In the data rows, the value 128 means zero.
Some points:
[152 103 130 100  97 106 124  70  98 120 139  44 120 137  96 134  91 111
 121 144 170 114 145 114 133 131 143 131  94 102 198 175 174 147 172 108
  93  96 134 125 113  95 142 158  85 138 142 136 105 124 104  95 164 172
  84 169]
[138 189 135 111  96 117 161 199 134 189 151 222  88  80 154 190 208 133
 149 143 113 120 111 165 126 122 114 115 106 118 103 121 102  88 206  68
  94 117  87 187 135 167 129 186  91 127 108 157 116 143 107 215 127 119
 152 177]
[172 110  89 157 234 155 143 199 154 132 103 146 147 198 111 132  99 103
 141  98 114 144 126 112 103 140 153 119 193 101 117  99 110 110 146  90
  82 132 136  98 174 163 218 106 193 222 141 105  83 125 148 105 184 235
 108 119]
[ 84 151 122 170 171 102 126  75  81 123  89 117 115 175 125 113  98 114
 109 107  91 111 127 169 105  99 127 153 178 184  84 162 130 158  99 163
 150 105 114 112 114 105 101 145 181 151 165 126 105 115 159 180 143 148
  64  88]
[141 100 138 119 103 106 133 102 116 125 149  56  88 148 101 134  94 133
 113 147 155 124 153 105 120 146 162 140  77 103 176 182 159 141 158  90
  95 129 122 133 114 119 118 129  96 120 131 135 109 133 108  92 150 144
 113 147]
[147 190 190 193 151 134  94 140 124 107 151 203 163 171  90 218 167 125
  93  92 165 128 172 150 111 132 157 143 196 109 122 126 169  84  76  69
 155 150 125 173 112 155 184  80 133 171 224 108 100 123 121 255 108 212
 156 143]
[151 110  86 159 150 121 138 134 114 115  85  92 155 143 121  89 118 104
 140 108 140 122 103  90 106 100 111 117 145 137 132  90 139  91 148  73
 116  92 133 121  94 146 173  91 108 176 162 122  70 111 119  92 112 194
  93 106]
[ 86 102  86 105 120 136 101 133 153 122 108 165 120 100 119  93 102 163
 139 138  88 101 133 145 109 114 116 160 135 141 106 126 130 116  91 165
 103  87 111 127 138 115 144 111 109  90  87 111 204 179 116  79 118  77
 179 142]
[191 121 146  95 133 161 100 136 138 124 143 106  88  79 189 136 112 111
 160 113 175 138  99 103 156 136 106 106 128  86 150 127 113 113 122 127
  82 237 147 117 187 131 115  91 175 140 120 129  91  91 122  77 142 181
  65 107]
[157  95 111 218 173 172 194 187 145 129 182 112 156 234 117 112 145 125
 149  91  96 118 128 143 102 144 143 184 180 181 123 161  94 165  97 169
 121  95 136 113 116 156 135  83 107 171 107 113  79 119 143  51 176 173
  85 125]
[102 162  93 101 185 152 150  95 101  96 197 110 155  85 120 198 147 122
  93 145 202 106 119  87 158 123 140 164 115 112 239 151 200 170 200 137
 125 137 144 169  95 127 213 132 172 193 255  96  67  88  97 255 141 207
  72 211]
[186 162 137 112 166  83 129  96 121 151 112 212  97 136 128 143 192 116
 164 142 155 135 132 126 123  97 129 101  89  92 146 170 114 126 147  79
  94 114 121 148 172 131 106 199 133  97 138 171 158 186 136 214 152 108
 151 117]
[117 132 159 149  96  95 133 154 146 147 222  86 138 172 166 112  90 135
 102  99 119 120 164 238 147 124 130 186 164 200 128 212  91 224 132 255
 188 125 166 129 126 109 170 237 147  91  85 114 186  84 175 103 141  67
 176 128]
[100 108  99 100 107 134  96  72 150 145  77 172 105 118 124  78 120 129
 110 148 155 125 101  96 137  99 128 101 109 103 141 118 131 113 138  70
 103  98 125 117 151 104  99 137  84 115 107 116 149 161 109  64 144 122
 146  95]
[ 96 146 103  94  90 170 123 167 174 116  81 102 134  85 121 112 126 146
 115 145  84 109 134 159 110 124 110 119 133 155  91 122 132 121  90 159
 144  86 130 108 124 123 129 135 173  78 117 114 180 143 145 170 112  87
 166  90]
[100 156 132 128 149 127  94 114 120 106  91  43  90 134 132 123 126 123
 103 128  85 109 136 172 102 108 110 134 173 152  89 138 135 129 105 151
 157 121 125 103 101 106  76 146 179 140 164 128 140  91 149 209 111 136
 113  92]
[114  97 113 108 106  74  97  92  98 111 108  98 114  89  97  95 107 125
 140 129  83 110 100 120 107 124 117 128 112 135  94  81 113 106  98 134
 115 117 115 102 113 122 103  92 110  84 107 124 163 133 115  81 104  94
 138 103]
[172 140 128 151  96 220 104 153 133 118  79 158 137 125 147 174 149 127
 120  95  96 148 131 120 191 134 130 113 171  89 144  91 135 141 144 160
 176 143  95 152 145 127  83 111 124 110 103 128 111 123 133 100 102 137
  80 122]
[129 120 152 113  88 122 109 120 127 111  93 134 100 116 130 104 158 145
 127 149 128 128 163 134 107 121 165 124  78 146 180 166 122 122 191  75
  93 112 138 109 126 101 114 134 102 143 101 157 100 122  96 105 122 108
 152 124]
[127 101  96 128 129  84 115  89  87 102  93  53 108 126 127  95  98 100
 108 126 148 131  99  86 119 100 121  97 128 134 144  87 140 102 152  64
 121  98 141 101  99 135 153 101 130 161 158 119  96  96 115 103 100 157
  84 122]
[ 82 135  83  92  96 142 115 154 161 102  73 103 116  95 111  97 106 150
 121 125  82 114 116 143 107 137 112 123 130 126 100 106 144 106  94 138
 130  98 125 106 112 106 117 119 144  87 104 108 166 140 133 139  95  93
 144  91]
[ 71 108  90 135 145 122 138 122 166 116 198 228 135  93 177 153 144 137
 123 129  97 102 129 153 108 101 112 172 127 149  91 122 102 137  79 166
 124 111 144 157 183  97 161 109  71 110 126 106 213 176 119 107 108  82
 202 157]
[115 133 122 100  94  89 100  91  85 123  82  90  88  82 141 111  99 134
 127 138 125 127 116 150 140 173 115  92 109 155 104  97 135 132  83 164
 136 178 117 125 107 167  97 120 121 101  85 115 127 101 129  86 101 128
 102 117]
[111 148 114 111 150 108 143  92  91 113 198  96 113 112 120 186 139 130
 119 147 111 111 133  83 107 153 137 135 109 107 163 129 182 124 156  79
 110 123 115 170 103 107 139  95 153 159 180 105  93  86 110 197 111 173
  65 173]
[141 106 243 153 119 248 206  85 107 203 255 140 195 255 168  82 101 145
 156 156 118 233 136  90 236 101 164 127 187 148 127 179 134 253  93 242
 247 132 152 107 149 142 131 194 216 192  89 170 144 233 238  91 248  98
  91 147]
[128  91 119  98 196  91 124 219 140 104 123 117 200 110 117  98 101 103
  94 101 114 145 103 117 166 143 105 100  99  93  99 102 126 111 112 133
 173  94 147 100 143 120 126 107  67 115 132 142 158 132 110  71 139  68
 171 130]
[131 104  88 136  92 142 132  68 105 141 153  78 115 126  95  88 101 107
 128 111 143 136  95 125 143 133 112 128 127 168 127  92 101 167  92 188
 142 140 116 107 127 132  90 129 125 104 119 129 115  95 147  76 122 106
 102  99]
[119  96 193  96 164  78 122 255 152 114 101  99 208  77 146 174 158 107
 139  95 155 202 141  88 162 122 119  94 128  94 137  78 130  99  89 121
 218 150 152 113 129  95  72 113 135  92  98 143 114  85 127 100 115  63
 156 171]
[ 91 115 101 100  96 107 114 117 120 140  89  94 147  83 111 119 121 160
 138 155 145 121 121 118 132 143 117 112 131 100 127  95 122 124 100 155
 115 151 100 107 108 129 115 113 157  80 101 105 162 127 153 101 115  96
 156 121]
[169 167  81 129 128  81 160  90 114 138 169 197 113  83 153 133 174 100
 125 114 172 142  97 137 120 131 105 119 110 100 138 118 102 102 130  80
 113 106 129 166 162 169 122 161  97 121 103 161 140 142 111 178 106 107
 135 113]
[172 132 130 138 128 164 132 132 151 135  75 142 134 124 128 101 104 113
 147 116 107 124 120 106 111 127 113  95 132 147 106  95 123 118 107 122
 102 156 110 122 149 101 133  73 101 154 106 138  92  98 111  50 110 170
  75 115]
[163 194 236 150 102 126 114 204 147 193  98 245 135 160 109 169 188 164
 169 164 128 137 190 214 110 133 155 138  69  85  98 206  95 117 222  68
 150 238 116 171 103 101  97 180 104 118 175 163 126 182  99 255 124 118
 199 147]
[107 124  81 147  98 118 156 121 136 136 156 160  92  97 156 143 156 121
 131 134 137 112 106  91 129 121 105 143 126 136 114 105  91  98 129 111
  84  91 135 152 132 150  94 104  93 122  89 127 143 124 112 109  96 111
 156 137]
[ 86 105 226 158 103 165 133  71 162 106  90 133 140 163 106 116 114 192
 138 181 156 104 173 101 112 216 168 136  63 163 115 122 131  98 153 157
 101 192 149 105  95 201 150 131 137  80  95 130 145 141 137  72 108  60
 221 107]
These points spread out most along one direction. For each point below, how far along it does it lie, from 0 to 99? 50 is the average, and the first point above lies past it. One standard deviation of the points above along it is 16.
[169 167  81 129 128  81 160  90 114 138 169 197 113  83 153 133 174 100
 125 114 172 142  97 137 120 131 105 119 110 100 138 118 102 102 130  80
 113 106 129 166 162 169 122 161  97 121 103 161 140 142 111 178 106 107
 135 113] : 62
[119  96 193  96 164  78 122 255 152 114 101  99 208  77 146 174 158 107
 139  95 155 202 141  88 162 122 119  94 128  94 137  78 130  99  89 121
 218 150 152 113 129  95  72 113 135  92  98 143 114  85 127 100 115  63
 156 171] : 44
[172 110  89 157 234 155 143 199 154 132 103 146 147 198 111 132  99 103
 141  98 114 144 126 112 103 140 153 119 193 101 117  99 110 110 146  90
  82 132 136  98 174 163 218 106 193 222 141 105  83 125 148 105 184 235
 108 119] : 63
[157  95 111 218 173 172 194 187 145 129 182 112 156 234 117 112 145 125
 149  91  96 118 128 143 102 144 143 184 180 181 123 161  94 165  97 169
 121  95 136 113 116 156 135  83 107 171 107 113  79 119 143  51 176 173
  85 125] : 42
[ 84 151 122 170 171 102 126  75  81 123  89 117 115 175 125 113  98 114
 109 107  91 111 127 169 105  99 127 153 178 184  84 162 130 158  99 163
 150 105 114 112 114 105 101 145 181 151 165 126 105 115 159 180 143 148
  64  88] : 48
[152 103 130 100  97 106 124  70  98 120 139  44 120 137  96 134  91 111
 121 144 170 114 145 114 133 131 143 131  94 102 198 175 174 147 172 108
  93  96 134 125 113  95 142 158  85 138 142 136 105 124 104  95 164 172
  84 169] : 58
[141 106 243 153 119 248 206  85 107 203 255 140 195 255 168  82 101 145
 156 156 118 233 136  90 236 101 164 127 187 148 127 179 134 253  93 242
 247 132 152 107 149 142 131 194 216 192  89 170 144 233 238  91 248  98
  91 147] : 24
[100 108  99 100 107 134  96  72 150 145  77 172 105 118 124  78 120 129
 110 148 155 125 101  96 137  99 128 101 109 103 141 118 131 113 138  70
 103  98 125 117 151 104  99 137  84 115 107 116 149 161 109  64 144 122
 146  95] : 44
[ 96 146 103  94  90 170 123 167 174 116  81 102 134  85 121 112 126 146
 115 145  84 109 134 159 110 124 110 119 133 155  91 122 132 121  90 159
 144  86 130 108 124 123 129 135 173  78 117 114 180 143 145 170 112  87
 166  90] : 36
[186 162 137 112 166  83 129  96 121 151 112 212  97 136 128 143 192 116
 164 142 155 135 132 126 123  97 129 101  89  92 146 170 114 126 147  79
  94 114 121 148 172 131 106 199 133  97 138 171 158 186 136 214 152 108
 151 117] : 66
[172 132 130 138 128 164 132 132 151 135  75 142 134 124 128 101 104 113
 147 116 107 124 120 106 111 127 113  95 132 147 106  95 123 118 107 122
 102 156 110 122 149 101 133  73 101 154 106 138  92  98 111  50 110 170
  75 115] : 47
